[ -4.2   7.6   6.8  60.4  38.5 -84.7 -27.0 -66.0 -33.5]  G
[-13.9 -21.9  -6.0 -68.0 -79.6  93.2  14.1  47.5  31.9]  V
[ 40.4 -53.7 -37.1  58.9  -9.0 -13.7   6.1  93.9 -37.4]  D
[-20.4   1.7 -48.7 -45.1  37.9  56.2 -25.1  17.7 -37.0]  W
row of G	[ -4.2   7.6   6.8  60.4  38.5 -84.7 -27.0 -66.0 -33.5]

[-28.1  42.9  29.6 -62.6  56.4  44.1  63.6 -67.4 -63.5  37.8  52.6  -9.1
  48.4] = A
[-57.5 -67.1 -74.4 -27.9  44.1 -42.7  82.6   6.8  23.2  57.1 -77.9  37.2
 -71.9] = R
[ -7.5 -15.4  10.4  28.1  66.3  -7.0  44.6  21.4   2.6 -59.2  38.5  70.0
  76.9] = P
row of A	[-28.1  42.9  29.6 -62.6  56.4  44.1  63.6 -67.4 -63.5  37.8  52.6  -9.1
  48.4]
row of R	[-57.5 -67.1 -74.4 -27.9  44.1 -42.7  82.6   6.8  23.2  57.1 -77.9  37.2
 -71.9]
row of P	[ -7.5 -15.4  10.4  28.1  66.3  -7.0  44.6  21.4   2.6 -59.2  38.5  70.0
  76.9]

[ 14.1  16.4  -9.0  11.1   6.2  19.8  23.3 -23.3 -27.6  13.4 -12.4 -19.9
  24.1  -1.0  -1.6  13.7   4.3  -6.6   6.7 -17.9  11.4  -7.3  11.1   5.5
 -13.4  12.4  22.0   9.4 -34.7  24.4  15.3 -37.6 -12.7   9.0  -6.0  36.9
  14.3  13.2  21.1 -12.9 -15.0 -13.6  -2.8   4.9  28.0  21.1   8.6  -3.2
 -14.7 -31.8  -0.6  -4.9   7.7  12.8  31.8   9.0] -> Nozeg
[ 14.1  16.4  -9.0  11.1 -18.3  19.8  23.3 -23.3 -23.2  13.4 -32.9 -13.3
  23.5  -1.0 -14.8  19.7   4.3 -22.0   6.7 -17.9  11.4 -17.8  11.1  -9.5
 -14.3  12.4  19.0   9.4 -34.7  12.5  11.0 -37.6 -12.7   9.0  -6.0 -14.8
  14.3  17.7  21.1 -12.9 -15.0  -7.8  -2.8  -4.0  28.0  21.1  32.5 -15.9
 -14.7 -44.3  -0.6  -4.9 -14.8  12.8  30.4   9.0] -> zalu
[ 14.1  16.4  -9.0  11.1  46.7  19.8  23.3 -23.3 -11.6  13.4   9.4 -10.0
  23.5   3.9   0.6  13.7   4.3   1.9 -19.2 -17.9  11.4   6.1 -10.8  -2.7
 -14.3  12.4  19.0   9.4 -30.4  12.5  11.0 -37.6  -9.7   9.0  -6.0  79.1
  14.3  -3.0  21.1 -12.9 -15.0  -7.8  -2.8   7.1  28.0  25.1  -1.1 -15.9
 -14.7  14.1  -0.6 -20.0 -14.8  42.6  30.4   9.0] -> fevul
[ 14.1  16.4  -9.0  11.1 -24.5  19.8  23.3 -23.3 -23.2  13.4 -44.0 -13.3
  23.5  -1.0 -14.8  13.7   4.3 -22.0   6.7 -17.9  11.4  -7.3  24.9  -9.5
 -21.9  12.4  19.0   9.4 -34.7  12.5  11.0 -41.8 -12.7   9.0  -6.0 -17.2
  14.3  15.8  12.3 -13.6 -15.0  -7.8  -2.8  -2.4  28.0  21.1  21.2 -15.9
 -14.7 -44.5 -13.3  -4.9 -14.8  12.8  30.4   9.0] -> kep
[ 14.1  16.4  -9.0  11.1   6.2  19.8  23.3 -23.3  -7.9  13.4 -55.7 -13.3
  23.5  -1.0 -14.8  16.1   4.3 -22.0   6.7 -17.9  11.4 -22.5  11.1  -9.5
 -14.3  12.4  19.0   9.4 -34.7   3.6 -21.8 -37.6  -9.6   9.0  -6.0 -12.3
  14.3  13.2  26.7 -12.9 -15.0  -7.8  -2.8 -15.7  28.0  21.1  29.5 -15.9
  18.7 -31.8  -0.6  -4.9 -15.0  12.8  30.4   9.0] -> mus
[ 14.1  16.4   2.7 -24.3   6.2  19.8 -11.8 -23.3 -20.6  13.4  -7.5 -13.3
  23.5  -1.0 -14.8  13.7 -72.9 -22.0   6.7 -23.9  11.4  36.7  11.1 -30.8
 -14.3   6.8  -3.0   7.8  12.4  12.5   1.3  -3.9 -12.7   9.0 -16.0 -12.3
  13.7  13.2   2.1 -12.9  14.0   3.4  -2.8   4.3  28.0  21.1   8.6 -15.9
 -14.7 -31.8  -0.6  -4.9 -14.8  12.8  12.6  15.5] -> Kevo
[  9.2  16.4  -9.0  15.4   6.2  19.8  26.7 -23.3 -23.2  13.4 -13.5 -39.2
  28.8 -27.7  -2.4  -7.5   4.3  -3.3   6.7 -17.9  -9.1  -7.3  11.1   5.7
 -14.3  12.4  21.7   9.4 -34.7  27.5  13.8 -37.6 -12.7   9.0  -6.0  11.6
  14.3  13.2  21.1 -12.9 -16.1  -7.8  -2.8  -2.4  28.0  21.1   8.6 -15.9
 -14.7 -31.8  -0.6  -7.2  -0.7  12.8  30.4   9.0] -> vupan
row of Kevo	[ 14.1  16.4   2.7 -24.3   6.2  19.8 -11.8 -23.3 -20.6  13.4  -7.5 -13.3
  23.5  -1.0 -14.8  13.7 -72.9 -22.0   6.7 -23.9  11.4  36.7  11.1 -30.8
 -14.3   6.8  -3.0   7.8  12.4  12.5   1.3  -3.9 -12.7   9.0 -16.0 -12.3
  13.7  13.2   2.1 -12.9  14.0   3.4  -2.8   4.3  28.0  21.1   8.6 -15.9
 -14.7 -31.8  -0.6  -4.9 -14.8  12.8  12.6  15.5]
row of kep	[ 14.1  16.4  -9.0  11.1 -24.5  19.8  23.3 -23.3 -23.2  13.4 -44.0 -13.3
  23.5  -1.0 -14.8  13.7   4.3 -22.0   6.7 -17.9  11.4  -7.3  24.9  -9.5
 -21.9  12.4  19.0   9.4 -34.7  12.5  11.0 -41.8 -12.7   9.0  -6.0 -17.2
  14.3  15.8  12.3 -13.6 -15.0  -7.8  -2.8  -2.4  28.0  21.1  21.2 -15.9
 -14.7 -44.5 -13.3  -4.9 -14.8  12.8  30.4   9.0]
row of mus	[ 14.1  16.4  -9.0  11.1   6.2  19.8  23.3 -23.3  -7.9  13.4 -55.7 -13.3
  23.5  -1.0 -14.8  16.1   4.3 -22.0   6.7 -17.9  11.4 -22.5  11.1  -9.5
 -14.3  12.4  19.0   9.4 -34.7   3.6 -21.8 -37.6  -9.6   9.0  -6.0 -12.3
  14.3  13.2  26.7 -12.9 -15.0  -7.8  -2.8 -15.7  28.0  21.1  29.5 -15.9
  18.7 -31.8  -0.6  -4.9 -15.0  12.8  30.4   9.0]
row of vupan	[  9.2  16.4  -9.0  15.4   6.2  19.8  26.7 -23.3 -23.2  13.4 -13.5 -39.2
  28.8 -27.7  -2.4  -7.5   4.3  -3.3   6.7 -17.9  -9.1  -7.3  11.1   5.7
 -14.3  12.4  21.7   9.4 -34.7  27.5  13.8 -37.6 -12.7   9.0  -6.0  11.6
  14.3  13.2  21.1 -12.9 -16.1  -7.8  -2.8  -2.4  28.0  21.1   8.6 -15.9
 -14.7 -31.8  -0.6  -7.2  -0.7  12.8  30.4   9.0]

